In the data rows, the value 500 means zero.
Here are some points, each followed by its number:
tensor([603., 298., 723., 527., 581., 587., 266., 227.]) 0
tensor([643., 579., 694., 506., 685., 540., 275., 152.]) 1
tensor([528., 422., 610., 364., 375., 594., 471., 461.]) 2
tensor([554., 664., 469., 785., 594., 120., 571., 294.]) 3
tensor([373., 691., 255., 561., 648., 196., 690., 655.]) 4
tensor([525., 266., 497., 465., 482., 237., 407., 476.]) 5
tensor([392.,  90., 261., 240., 158., 733., 690., 781.]) 6
tensor([699., 552., 600., 597., 643., 577., 298., 462.]) 7
tensor([437., 806., 621., 565., 770., 393., 428., 425.]) 8
tensor([340., 271., 399., 377., 309., 690., 569., 754.]) 9
tensor([506., 756., 703., 607., 545., 532., 474., 342.]) 10
tensor([407., 431., 294., 696., 332., 495., 675., 568.]) 11
tensor([446., 695., 660., 633., 566., 706., 355., 319.]) 12
tensor([572., 368., 271., 558., 354., 234., 688., 685.]) 13
tensor([587., 490., 325., 703., 675., 100., 468., 426.]) 14
tensor([505., 523., 508., 315., 519., 414., 614., 486.]) 15
tensor([464., 399., 481., 546., 409., 452., 637., 541.]) 16
tensor([556., 263., 657., 293., 436., 723., 379., 408.]) 17
tensor([598., 491., 472., 328., 466., 681., 470., 690.]) 18
tensor([246., 999., 780., 744., 896., 596., 381., 220.]) 19
tensor([453., 688., 585., 723., 299., 663., 657., 475.]) 20
tensor([323., 474., 483., 398., 771., 256., 413., 611.]) 21
tensor([526., 786., 594., 622., 878., 291., 257., 230.]) 22
tensor([395., 614., 567., 716., 403., 604., 499., 474.]) 23
tensor([369., 677., 631., 547., 561., 769., 439., 593.]) 24
tensor([622., 338., 291., 400., 411., 165., 625., 580.]) 25
tensor([619., 584., 604., 598., 641., 315., 344., 338.]) 26
tensor([654., 269., 367., 336., 368., 523., 539., 660.]) 27
tensor([311., 405., 337., 347., 332., 665., 620., 755.]) 28
tensor([484., 402., 449., 576., 400., 437., 649., 538.]) 29
tensor([439.,  93., 197., 366.,  46., 666., 795., 740.]) 30
tensor([661., 693., 669., 642., 616., 305., 421., 219.]) 31
tensor([866., 281., 498., 316., 444., 394., 441., 570.]) 32
tensor([497., 421., 377., 560., 245., 674., 710., 505.]) 33
tensor([648., 442., 581., 154., 529., 380., 369., 571.]) 34
tensor([526., 641., 548., 412., 587., 575., 388., 533.]) 35
tensor([557., 362., 442., 240., 503., 688., 285., 689.]) 36
tensor([401., 353., 560., 506., 711., 248., 335., 487.]) 37
tensor([465., 525., 441., 376., 496., 657., 426., 655.]) 38
tensor([487., 703., 570., 654., 696., 555., 284., 451.]) 39
tensor([470., 501., 497., 262., 449., 755., 439., 701.]) 40
tensor([436., 314., 337., 502., 395., 733., 496., 573.]) 41
tensor([620., 430., 359., 715., 326., 417., 579., 434.]) 42
tensor([479., 638., 480., 698., 571., 229., 634., 415.]) 43
tensor([428., 513., 698., 492., 472., 844., 396., 398.]) 44
Which two points above are nearest to each new point? Their numbers follow each, nearest first.
tensor([542., 266., 677., 192., 491., 653., 311., 507.]) 17 36
tensor([681., 440., 495., 697., 353., 587., 454., 526.]) 42 29
tensor([638., 124., 382., 480., 247., 498., 479., 658.]) 27 41
tensor([610.,  95., 516., 206., 247., 833., 349., 512.]) 17 36
tensor([366., 645., 345., 444., 441., 293., 715., 637.]) 4 15
tensor([714., 408., 546., 317., 423., 662., 544., 652.]) 18 27
tensor([230., 399., 173., 375., 421., 434., 774., 863.]) 28 9
tensor([512., 567., 771., 407., 604., 564., 349., 292.]) 1 10
tensor([592.,  80., 503., 202., 170., 822., 384., 545.]) 17 27
tensor([331., 768., 498., 684., 656., 258., 632., 475.]) 43 8
tensor([666., 268., 457., 632., 455., 441., 487., 325.]) 42 5
tensor([278., 624., 527., 410., 781., 355., 398., 533.]) 21 8
tensor([333., 481., 372., 347., 702., 229., 479., 611.]) 21 37
tensor([358., 580., 810., 388., 548., 875., 373., 447.]) 44 24
tensor([616., 339., 235., 507., 349., 226., 675., 716.]) 13 25
tensor([391., 441., 222., 627., 366., 454., 733., 687.]) 11 29
tensor([662., 412., 559., 201., 487., 391., 371., 571.]) 34 32
tensor([407., 668., 750., 701., 529., 684., 378., 348.]) 12 10
tensor([456., 666., 673., 636., 540., 690., 394., 391.]) 12 10
tensor([493., 615., 720., 632., 536., 748., 331., 377.]) 12 44
tensor([624., 398., 427., 602., 347., 434., 652., 286.]) 42 29
tensor([376., 767., 765., 557., 661., 792., 318., 308.]) 12 44
tensor([390., 420., 446., 308., 592., 385., 586., 607.]) 15 21
tensor([456., 629., 666., 652., 533., 754., 349., 377.]) 12 44
tensor([371., 811., 810., 601., 708., 750., 298., 280.]) 12 10
tensor([421., 712., 768., 645., 692., 668., 312., 250.]) 12 10
tensor([425., 962., 672., 615., 751., 464., 386., 377.]) 8 10
tensor([691., 495., 615., 287., 599., 456., 394., 510.]) 34 35
tensor([459., 517., 624., 196., 613., 420., 367., 550.]) 34 35
tensor([696., 243., 353., 334., 228., 625., 589., 661.]) 27 9
tensor([603., 526., 529., 364., 498., 289., 460., 476.]) 15 34
tensor([436., 493., 322., 684., 341., 478., 655., 557.]) 11 29
tensor([606., 375., 236., 362., 492., 285., 691., 605.]) 25 13
tensor([578., 277., 653., 269., 476., 664., 307., 497.]) 17 2
tensor([396., 666., 518., 796., 568., 598., 485., 516.]) 23 39
tensor([387., 738., 690., 644., 648., 687., 369., 261.]) 12 10
tensor([537., 624., 674., 510., 674., 547., 283., 254.]) 1 12
tensor([359., 802., 612., 764., 597., 501., 562., 265.]) 10 12
tensor([532., 210., 424., 416., 292., 527., 526., 651.]) 27 9
tensor([470., 373., 629., 628., 750., 210., 316., 458.]) 37 26
tensor([625., 257., 270., 607., 146., 342., 701., 612.]) 13 42
tensor([496., 466., 389., 545., 320., 680., 696., 512.]) 33 29
tensor([638., 557., 539., 584., 693., 225., 383., 394.]) 26 31
tensor([741., 176., 649., 259., 179., 825., 508., 507.]) 17 2
tensor([558., 215., 559., 430., 429., 254., 411., 568.]) 5 32
tensor([576., 299., 680., 370., 553., 709., 286., 405.]) 17 0
tensor([432., 683., 718., 705., 531., 700., 393., 362.]) 12 10
tensor([444., 461., 706., 563., 538., 774., 288., 332.]) 44 12
tensor([400., 611., 489., 326., 775., 374., 337., 490.]) 21 35
tensor([296., 765., 565., 356., 426., 850., 633., 514.]) 24 44
tensor([495., 640., 487., 709., 548., 252., 633., 400.]) 43 3
tensor([458., 667., 579., 880., 392., 467., 478., 408.]) 23 20
tensor([393., 686., 284., 484., 539., 411., 667., 636.]) 4 15
tensor([319., 771., 621., 706., 589., 525., 601., 297.]) 10 23
tensor([303., 481., 445., 717., 568., 513., 424., 502.]) 23 16
tensor([610., 626., 462., 784., 571., 117., 564., 338.]) 3 43
tensor([530., 615., 734., 535., 692., 614., 296., 168.]) 1 12
tensor([740., 515., 577., 623., 599., 575., 301., 417.]) 7 26
tensor([626., 619., 555., 312., 472., 478., 604., 470.]) 15 35
tensor([298., 399., 206., 387., 444., 463., 710., 857.]) 28 9
tensor([699., 399., 477., 736., 388., 551., 436., 527.]) 42 29
tensor([688., 361., 459., 641., 358., 388., 458., 466.]) 42 29
tensor([416., 616., 597., 728., 451., 552., 440., 413.]) 23 10
tensor([583., 362., 350., 389., 495., 240., 583., 486.]) 25 5
tensor([546., 181., 400., 433., 310., 512., 497., 718.]) 27 9
tensor([384., 597., 288., 803., 518., 461., 632., 602.]) 11 29
tensor([441., 590., 601., 451., 495., 491., 655., 415.]) 15 16
tensor([420., 688., 327., 611., 571., 303., 638., 631.]) 4 43
tensor([688., 359., 425., 400., 413., 237., 533., 648.]) 25 32
tensor([770., 372., 419., 393., 504., 390., 340., 630.]) 32 27
tensor([355., 726., 726., 687., 505., 721., 419., 321.]) 12 10
tensor([630., 214., 507., 466., 432., 292., 434., 524.]) 5 32
tensor([331., 722., 522., 404., 427., 857., 619., 550.]) 24 40
tensor([607., 568., 611., 499., 636., 352., 320., 372.]) 26 7
tensor([397., 605., 520., 346., 624., 421., 562., 514.]) 15 35
tensor([451., 551., 243., 779., 455., 447., 657., 574.]) 11 42
tensor([351., 675., 495., 840., 320., 564., 789., 432.]) 20 23
tensor([646., 331., 386., 357., 213., 682., 626., 664.]) 27 33
tensor([321., 197., 495., 234., 230., 670., 520., 690.]) 9 28
tensor([585., 353., 735., 532., 605., 580., 248., 175.]) 0 1
tensor([492., 892., 662., 588., 741., 470., 371., 399.]) 8 39
tensor([518., 449., 612., 610., 726., 182., 315., 525.]) 37 26
tensor([750., 527., 550., 564., 601., 565., 287., 433.]) 7 26
tensor([318., 612., 518., 403., 772., 337., 409., 530.]) 21 8
tensor([653., 349., 422., 639., 368., 376., 487., 446.]) 42 29
tensor([269., 390., 236., 326., 497., 401., 654., 774.]) 28 9
tensor([419., 280., 463., 477., 412., 778., 467., 542.]) 41 9
tensor([635., 588., 503., 248., 520., 574., 552., 636.]) 18 38
tensor([705., 269., 320., 318., 260., 612., 602., 637.]) 27 18
tensor([543., 307., 255., 357., 471., 186., 666., 548.]) 25 13
tensor([697., 672., 371., 925., 660., 120., 545., 268.]) 3 14
tensor([586., 316., 507., 231., 456., 761., 339., 709.]) 36 40
tensor([505., 464., 683., 538., 478., 689., 385., 411.]) 44 2
tensor([602., 448., 345., 764., 653.,  89., 489., 448.]) 14 3
tensor([406., 625., 583., 721., 398., 572., 510., 428.]) 23 20
tensor([563., 554., 255., 612., 368., 266., 716., 674.]) 13 11
tensor([380., 678., 364., 524., 592., 260., 696., 598.]) 4 43
tensor([564., 738., 629., 584., 551., 570., 471., 451.]) 10 35
tensor([339., 631., 459., 342., 626., 424., 594., 513.]) 15 35
tensor([371., 764., 492., 716., 669., 257., 696., 487.]) 43 4
